In the data rows, 128 means zero.
Some points, one per row:
[165  48  94 190  92  81 113 151 192 182  86  29  79 108 135 158 154 107
 163  47 104 108 143 218]
[160 142 110 133 157 130  82 147 163 122 159 227 204 104 122 164  90  70
  82 132 138 138  92  85]
[117  62 115 154  75 117 166 118  96 118 130 100 124  97 120  98 196 136
 161  68 113 121 162 180]
[105 122 165  40 180 180 119 129 111  56 148 241 178 153 142 129 137 116
 114 159 112 101 112  37]
[ 90 138 107 172  65 132 140 143  98 140  50  92  89 165 126 156 143 129
 217 132 163 117  93 159]
[104  52  95 154  94 139 150 139  98 159  78  36 134  91  80 103 110 120
 125 183 109 121 143 163]
[121 140 152 116 129 166  95 129  85  64 194 134 201 139 152 144 109 145
 100 121 133 140 126  29]
[156 169 129  88 122 172 125 140 121  60 147 222 173 122  77 132 138 130
 129 151 152 131  56  62]
[127 167 120 133 162 101 152  99 136 124 152 163 109 147 130  66 124 131
  82 112 182 134 137 139]
[180 132 140 150 149 150  97  77 138  62 121 135 136 133 101 147 114 186
  63 140 172 134 164  62]
[133 141 152 169 157 145 100 135 128  81 141 180 185 137 165 192 148 136
  90 107 144 160 125  87]
[111 151 165  73 135 160 119 130 129 118 163 172 177 124 111 176 125 153
  83 139 161 128  92  60]
[124 125 106 133 177 121  48 137 101 105 110 204 204 144 147 147 123 185
 123 115 160 132 152 106]
[139  98 121 180 136 117 156 150 169 141 140  67  87  79 128 169 149 172
 154  76  95 121 124 216]
[162  96  92 105 104 129 154 153 156 144 131  33  84 113 133 116 131 104
 167 154 142  96 136 198]
[138 127 146  62 137 154  96  80 135  52 168 200 121 205 126 146 122 139
 141  57 164 143 156   9]
[130 155 113 109 119  90 122 111 132 140  93 128 112 152 150  76 176 107
 143 185 126 104 137 137]
[172 169 139 140 134 163 107 126  73 135 100 157 125  99 135 121 137 150
 178 116 101 167  99  98]
[168 130  96 148  28  55 142 132 142 149 182  80  97 125  78 113 165  93
 184  63 107 193 190 195]
[128 135 107 135  79 109 151 134  53 178  57   0  30 108 119 133 141  99
 158 122  94 124 146 212]
[ 74 154  73 118 137 132 174 104 151  75 146 184 126 198 165 132  96 130
 104 162 178 144 116  65]
[166 154 108 152  34 110  95 112 138 129  95 132 162 162 128 156 159 142
 192  56 146 178 141 153]
[138  70 115 131 134 114 185 154 100 171  92 107  87 131 143 131 110 136
 135 186  99 175 153 163]
[100 154  86 128 123 144  75 119 171 102 123 213 186 172 140 177  93 145
 112  81 114 124 152  82]
[110  96 118 161  91 158 181 143 124  77 121  57 154 142  75 120 166 164
 150  90 173  68 142 170]
[138 185  83 145 120 116  78 107 170  41 118 138 173  81 144 171  95 130
 132  95 139 151 175  79]
[ 79 156 131 110 181 169  69  97 118  76 148 209 183 159 124 143  90 135
 107 121 206 139 113  52]
[121 136 121  82 163 148  68 127 143  90 174 213 131 175 157  91  30 117
 133 123 128 140 149  78]
[139 120 117 173 111 109 148 166 120 171 174  98 118  93 147 108 120 144
 176 140 103 136 152 145]
[122  87 102 147  54 130 161  92 180 174 149  96  67  90 101 106 150 142
 163 125 119 120  67 195]
[131 175 128  67 149 141 192 133 113 144 158 143 161  92 121 151  78 123
 156 120 161 128 102 139]
[162  89  99 172 111 115 168 128 119 200  46  72 113 115 115 141  82 110
 182 163 128 127 145 188]
[123  73 141 117 177 162 121 148 120 137  98 118 146 124 143 103 176 101
 181 106 148 138 130  61]
[138 146  99 118 246 141  88 154 134  81 153 175 193 154 201 196 126 130
  74 152  90 172 136  73]
[133 118 116 148 104 102 153 113 100 154  75  71  61 161 115  80 131 134
 129 135 141 154 118 184]
[109 169 154 125 180 103  77 106 133 146 165 205 155 113 196 115 153  65
 116 174 107 145 177 110]
[135 114 109 148  77  68 112 138 167 135  93  81 132 127 112 157 135  93
 139  50 152 113 137 116]
[131 115 123 163 103 118 134 127 152 175 107  54 113  39 124  80 157  78
 109 139 156 131  92 191]
[132 137 167  81 160 137 110 118 134  74 141 163  74 104 143 153 130 157
  55 114 114 181 118  98]
[124 141 144 152  27  60 118  73 153 100 179  85  99 131 105 126 147 129
 154 108 114  99 129 199]
[ 90 134 134 114 155 102 120  70 138 127 162 194 171 155 146 139 172 130
 130 153 164 162 113  66]
Then 10 other points, each followed by its number:
[166 131 128 108  80 123 122 127 123  89 157 144  96 100 105 158 100  93
  90 156 130 157 141  80] 0
[ 82 142 106  90 211 169  81 141  72 119 196 164 127 126 125 120 113 133
  78 136 166 128 117  39] 1
[149 124 122  54 189 186 106 106  93 182 159 168 127 143 144  76  81 129
 110 216 115  97 151  88] 2
[114 127 164 157  54 117 156 155 143 163 131  68 100 175 159 119 130 111
 116 113 128 115 121 173] 3
[200 172 150  56 171 109  96 132 141 116  81 192 149 177 117 152 126 160
 106  68  86 165 200  73] 4
[116  98 128 140  86 146 172 125 116 155 147  89 115 149 171 123 152 121
  93  98  87 112 143 158] 5
[135 105 161 156 105 104 165 157 127 230  59  66  66  59  87  84 169 146
 165 146 124 146 154 208] 6
[118 218 142  88 208 140 108 116 119 144 165 198 150 187 123 119 141 145
  47 118 150 133 142 117] 7
[176 159 144  98 116  98 133 101  90 193 164 155 194 113 185 128 153 113
 106 165 138 122 106  91] 8
[140 139 134  84 202 159 122 146  74 118 171 222 176 131 130 118  66 136
 103 201 123 148 108  64] 9
Which three of these numbered points are nearest to each point below, looking only along the 2 directions in which the first points spread most? Their numbers follow each, nearest first.
[121 136  96 114 179 122 113 122 109 124 129 109 167 137 134 147 111 141
 116 164 122 156  98  59] > 8 0 7
[146 196 112  97 102 119 157 142 121  98 128 129 125 145 106 150 142 140
 149 140 141  59 121  73] > 0 8 4
[178 131 159 141 127 142 136  99 110 100 157 158 160 153  80 100 110 101
  87 119 166 101  97 159] > 0 8 4
[117 115 164  68 238 154 110 146 100 117 161 249 163 174 166 152  54 115
  86 179 135 129  62  86] > 9 1 7
[175  56 109 164  69 153 179 140  91 210  65  66  76  86 130 101 122 109
  99 172  40  75 118 233] > 6 3 5
[ 80 151 137  76 141 149 118 147  94 153 169 153 116 124 159 157 113 134
 145 252 168 102 100 114] > 2 8 1
[125 140 115  50 158 165  99 115 127  77 142 193 159 167 163 107  62 159
 110 125 134  96 113 101] > 7 1 4
[134 101  98 209 127  91 100 164 155 166 172  98  60 100 116  99 175 166
 159 102 127 106  90 184] > 3 5 6
[149 125 115 125 193 133  97 136  99 163 109 133 117 163 132 110 134 120
  81 164 130 121 153 118] > 8 0 2
[134 135  82 197 117 130 122 172 135 137  68  62  77 154  76 102 171 138
 187 114  64 145 142 179] > 3 5 6
[127 171 113  80 177 133 106 138 117  89  75 217 115 121 139 147 122 119
 122 187 147 127  68  85] > 1 7 9
[132  80 137 177 139  97 187 145 125 195  36  41  30  93  78 157 128 151
 152 133 110 174 166 211] > 6 3 5
[151  67 120 128 105 112 159 114  74 187 102 103  96 107  72 128 132  98
 188 189  98 170 146 243] > 6 3 5
[ 94 150 140  68 222 140 107  94 140 127 136 213 141  87 113 131  83 111
  89 150 126 116 121  49] > 1 9 7
[132 105 117 128  78 142 184 128 131 206  82  93 100  62 122  83 114 119
 164 169 104 132 118 233] > 6 3 5
[145 205 123 129 193 186  97 116  98 113 122 218  95 168 130 155 111 131
  91 164 177 131 126  83] > 1 7 9
[ 91 127 124  41 221 120  91 124 150  96 172 190 177 117 169 125 118 126
  79 121 128 138  98  46] > 1 7 9
[115 135 159 141  86 127 162 137 145 197 125  51 103 117 117 140 207 140
 183  67 152 120 137 224] > 3 5 6
[165 142 170 131 158 100 116 109 152 161  90 123 126 184 170 103 132  88
 142  78 174 156  98 104] > 0 8 5
[131  99 135 128 165 126 153 193 136 151 142 186 171 144  88 127 145 116
 139 171 163 158 160  92] > 8 0 7
[140 127 186 107 136 158  50 117 159  69 179 175 138 138 122 165 127 141
  98  62 147 119 131  93] > 4 0 7
[184 119 146 139 143 132  96  82  88 138 109 131 148 119 136 137 147 105
 155 125 145 113 141  64] > 0 8 4
[125 119 127 143 132 117 110  94 158 101 149 102 163 145 115 172 140  97
 101 111 163 131 163  80] > 0 4 8
[113 107 109 169  67 118 172  92 198 171 129  74 104 114 129 188 156  80
 187 113 119 104  76 184] > 3 5 6
[160  68 148 101 111 128 180 122 124 141 118  97 118 139 110 164 142 139
 147 141 124 131 126 126] > 5 3 0
[132  96 117 174 128 122 162 159 132 172 124  95 168 134 148 142 165 139
  71 109 101 120 152 150] > 5 3 0
[151 164  96 142 110 129 101 112 157 103 112 130 123 123  90 148 160 121
 110 124 115 109 144 132] > 0 5 3
[125 110 142 131 222 149 103 128 101 116 160 158 152 144 107 151 160 139
  76  89 148 124 128  77] > 7 4 8
[ 88  85 131 179  73 114 131 109 154 168 160  62  70 131 101 144 174 117
 131  77 112 115  96 155] > 3 5 6
[ 77 132 104 165  46  76 145 141 161 119 106  72  89  96  89 137 180  82
 180  92 125 107 146 208] > 3 5 6
[133 112 107  76 137 169 106 126 120 115 156 164 142 120 104  87 102 168
 105 153 127  81 103 110] > 8 0 7
